One vector is turned by the same rotation once a step. Each row is the vector after some number of steps, and that number follows the row.
The counts run from 0 to 866.
[6 -27 49 -14 -23 12 17 -14 -23 12 -55 19 1 8 1 -25 -19 2 3 -5 -7 1 5 26 7 -25 -10 41 27 20 -67 12 -2 3 -8 18 30 -23 -11] | 221
[38 9 -10 25 47 1 -38 -71 17 13 8 18 25 -31 -9 -57 -7 0 -19 -15 0 1 6 -9 7 9 17 -4 0 25 36 -1 -11 25 16 11 -22 -17 3] | 651
[19 -17 -6 -14 -36 -23 9 13 -7 0 -17 5 -29 25 -41 -16 9 -1 4 -24 35 -15 12 19 55 -38 33 31 -10 22 -45 -12 -14 -18 -5 14 7 -18 -44] | 385
[27 8 -26 36 -41 -10 14 -8 -38 35 -45 20 -29 -17 -7 -17 -22 -14 -6 -8 -21 -1 -8 -42 -10 -7 -30 -1 -4 23 -15 20 9 13 13 20 31 -33 -40] | 173
[42 -35 25 0 -4 -2 -28 -26 -25 0 -1 1 -24 8 -5 -50 33 2 -8 -10 14 -29 14 30 13 -22 43 10 -2 17 -11 3 -25 11 34 12 -54 -19 -27] | 853
[-4 13 -1 50 -25 -14 7 -29 3 9 23 6 8 9 -25 -33 -16 10 5 7 36 -16 2 -27 51 12 17 -21 -20 -5 31 39 -3 5 13 22 19 9 -64] | 45
[8 -31 48 -27 -28 5 21 -6 -19 0 -19 0 -11 35 7 10 -15 3 26 -8 2 11 31 44 44 -16 23 -6 25 6 -55 17 -29 3 -12 -18 13 -24 -35] | 225
[44 -16 44 -1 1 7 -5 -41 22 -3 -19 26 47 -1 -7 1 -32 -8 22 -11 -24 25 12 -28 21 5 13 34 13 31 3 -15 40 -21 -23 35 25 -9 -3] | 239
[29 17 8 52 49 -2 -4 -36 -40 9 31 -15 -3 -12 -2 -38 -6 7 23 -26 18 -4 45 5 33 -32 -19 -21 0 -21 -4 -11 -9 25 2 -3 21 -8 -8] | 781
[36 -24 1 5 -16 -8 -31 -31 -22 0 9 29 -24 25 13 3 -16 17 28 -36 -31 24 -7 -39 14 -2 1 -24 25 0 -28 -5 29 8 22 -13 -8 -75 -5] | 150
[-12 -25 13 21 -22 -24 -16 -23 1 1 10 46 -7 20 -29 -7 -2 46 39 -28 17 26 7 -10 26 -30 -12 -27 11 -6 7 -3 18 17 -5 46 -14 -59 -3] | 727
[75 3 1 -9 39 -25 19 -6 -14 -21 18 -3 18 7 -16 7 -18 23 29 -42 -4 31 16 -1 52 -17 -14 0 0 -3 -29 0 -26 -6 -27 -7 47 -4 8] | 452
[1 -24 15 -20 -25 -24 -6 -28 33 -2 -10 26 14 11 4 -22 -5 26 3 9 -1 23 -13 31 46 -3 19 -27 21 18 18 51 -45 41 -2 21 -22 -11 -20] | 348
[8 6 -36 16 -14 24 -8 -64 -3 40 -19 22 -10 -11 0 -42 -53 -15 -31 31 0 -10 -13 -13 -16 19 37 8 13 11 -5 31 -22 -1 12 -24 26 -11 -39] | 302
[39 42 15 -7 25 11 -32 -27 8 -27 -5 14 27 34 -16 -12 -25 -4 16 -51 -5 6 7 -4 28 5 -20 19 35 19 -35 -27 -30 -29 -14 15 38 -11 7] | 78
[48 -3 -33 19 5 -16 2 -10 -32 57 -24 21 -39 -23 -17 -46 8 -4 25 -15 5 2 12 22 8 -39 4 14 -31 31 -2 16 -5 7 -14 -2 -16 -47 -16] | 638
[10 6 16 28 8 -10 15 -48 -25 -16 -11 -27 7 2 22 -33 -10 -16 -10 -12 -16 -26 43 -27 23 -12 -16 -40 36 -3 -12 7 -2 45 38 21 38 0 -19] | 204
[-35 13 -10 23 3 -17 2 -47 0 31 -12 26 -24 -3 28 -22 -50 -12 17 -8 22 28 16 26 38 -10 4 2 -1 12 -19 11 19 22 -17 -24 48 -40 -33] | 432
[-4 5 0 -5 6 -21 -19 -23 20 25 -23 58 3 9 7 4 -60 11 36 -8 -8 63 -4 21 26 -9 -5 4 5 17 -9 17 8 11 -38 3 24 -42 1] | 102
[-17 -27 23 9 -26 -11 -16 -53 19 13 -1 68 -4 -1 -3 -4 -31 40 -9 21 13 36 -14 3 5 7 12 -24 26 2 11 27 -11 28 7 39 -2 -30 -9] | 352
[21 31 25 -4 -15 -13 -15 13 -21 -9 -25 12 3 6 -8 -32 -1 11 6 -32 10 15 -22 38 49 -5 -37 32 2 35 -29 18 -42 11 -3 35 41 -2 -38] | 545
[44 -13 31 35 5 -22 22 -16 -49 -19 9 1 0 3 -30 -7 -35 -3 -14 2 23 -5 34 0 33 -21 23 26 1 -33 -36 -19 24 -18 12 21 36 17 -40] | 247
[45 -1 13 -13 10 -11 20 -16 12 -8 5 2 30 33 -63 8 -16 14 2 10 21 -17 36 9 37 -13 9 -14 8 -7 0 15 -59 -16 -28 27 23 38 -14] | 581
[24 60 12 24 -8 9 -19 -18 -20 6 -1 0 3 53 -18 -26 -22 -16 20 -7 33 -18 30 29 19 12 -14 -36 13 -14 16 35 -47 3 4 12 8 18 -54] | 415
[18 55 -8 -9 2 -14 -12 -5 -30 1 -37 5 0 64 6 -18 -35 -33 18 -22 -1 -1 36 46 21 -12 -36 1 25 -9 -21 5 -26 16 3 0 35 -8 -17] | 84
[8 -1 -20 27 -16 -30 33 -29 -3 16 7 15 4 34 -50 -14 -38 -8 1 27 23 -22 39 -7 12 -20 17 -27 14 -39 20 23 -7 -1 -2 26 -4 5 -29] | 254
[4 -22 1 10 6 -18 13 -33 -16 22 8 19 -13 24 34 -15 -32 17 33 9 7 33 19 38 20 -11 1 -54 9 -23 0 57 -14 42 -1 -24 -6 -21 -18] | 807
[27 -27 -13 19 -9 -13 -18 -40 -12 33 13 59 -17 12 -31 -26 -5 47 6 22 11 10 -13 -4 -21 -24 14 -26 21 -18 20 29 -27 9 12 28 -34 -41 0] | 143
[56 -17 42 -24 -41 32 -31 -21 9 -8 -4 30 11 31 -20 19 -13 8 23 -31 -15 13 -1 -13 -7 18 16 3 27 32 -12 -15 -18 -34 -3 38 -27 -26 -16] | 29
[14 -11 16 -25 14 20 2 -48 13 11 -26 -3 -2 -3 22 -35 -33 -24 9 -12 -2 5 23 41 41 -2 42 30 -4 36 -43 5 -8 -4 -25 -41 20 -15 -24] | 435
[28 -5 -14 3 -15 -20 36 -11 4 5 17 3 15 46 -54 -11 -19 21 12 19 29 -21 27 -10 36 -21 21 -17 2 -22 20 29 -35 -14 -25 18 -4 18 -29] | 255
[40 10 -15 17 38 25 -38 -69 10 -10 25 12 1 -6 -17 -5 -16 31 -16 -29 8 2 -14 -38 13 16 23 -22 22 20 -9 -15 -34 -9 24 -4 14 -25 14] | 653
[24 -17 4 -15 -5 24 -13 -60 31 12 -32 7 1 -26 -17 -23 -10 -13 -13 -31 1 1 18 -22 -5 -2 19 23 18 72 -12 -24 -28 6 7 22 1 -24 4] | 190
[57 10 8 -6 -5 -13 -11 -6 -22 -23 9 -9 11 39 23 -2 -33 -35 42 -29 -41 4 11 -19 62 4 11 -4 -3 -12 -13 7 28 -20 -1 -32 8 -26 -43] | 618
[29 -8 3 -31 12 16 5 -63 27 15 -11 12 3 25 7 7 -59 -26 7 0 0 10 60 18 -1 12 34 -13 14 28 -3 6 -27 -2 -17 -18 5 -6 -11] | 440
[47 -21 25 27 13 4 12 -40 2 -5 22 15 8 -10 -15 17 -24 32 -1 21 8 19 36 -13 12 21 8 -70 -6 9 32 30 -18 30 1 38 4 15 -25] | 696
[2 -11 26 26 17 17 11 -34 9 43 9 51 17 -38 -9 -39 -17 44 35 19 11 28 -29 0 13 -18 -8 24 8 8 -6 35 -8 -8 -42 2 28 -20 3] | 99
[51 1 -23 32 24 -55 9 -16 -17 6 19 30 15 -2 -32 -7 -46 35 10 -3 3 35 -6 -23 28 -17 -20 -13 -10 -33 17 16 11 4 1 32 29 -10 2] | 125
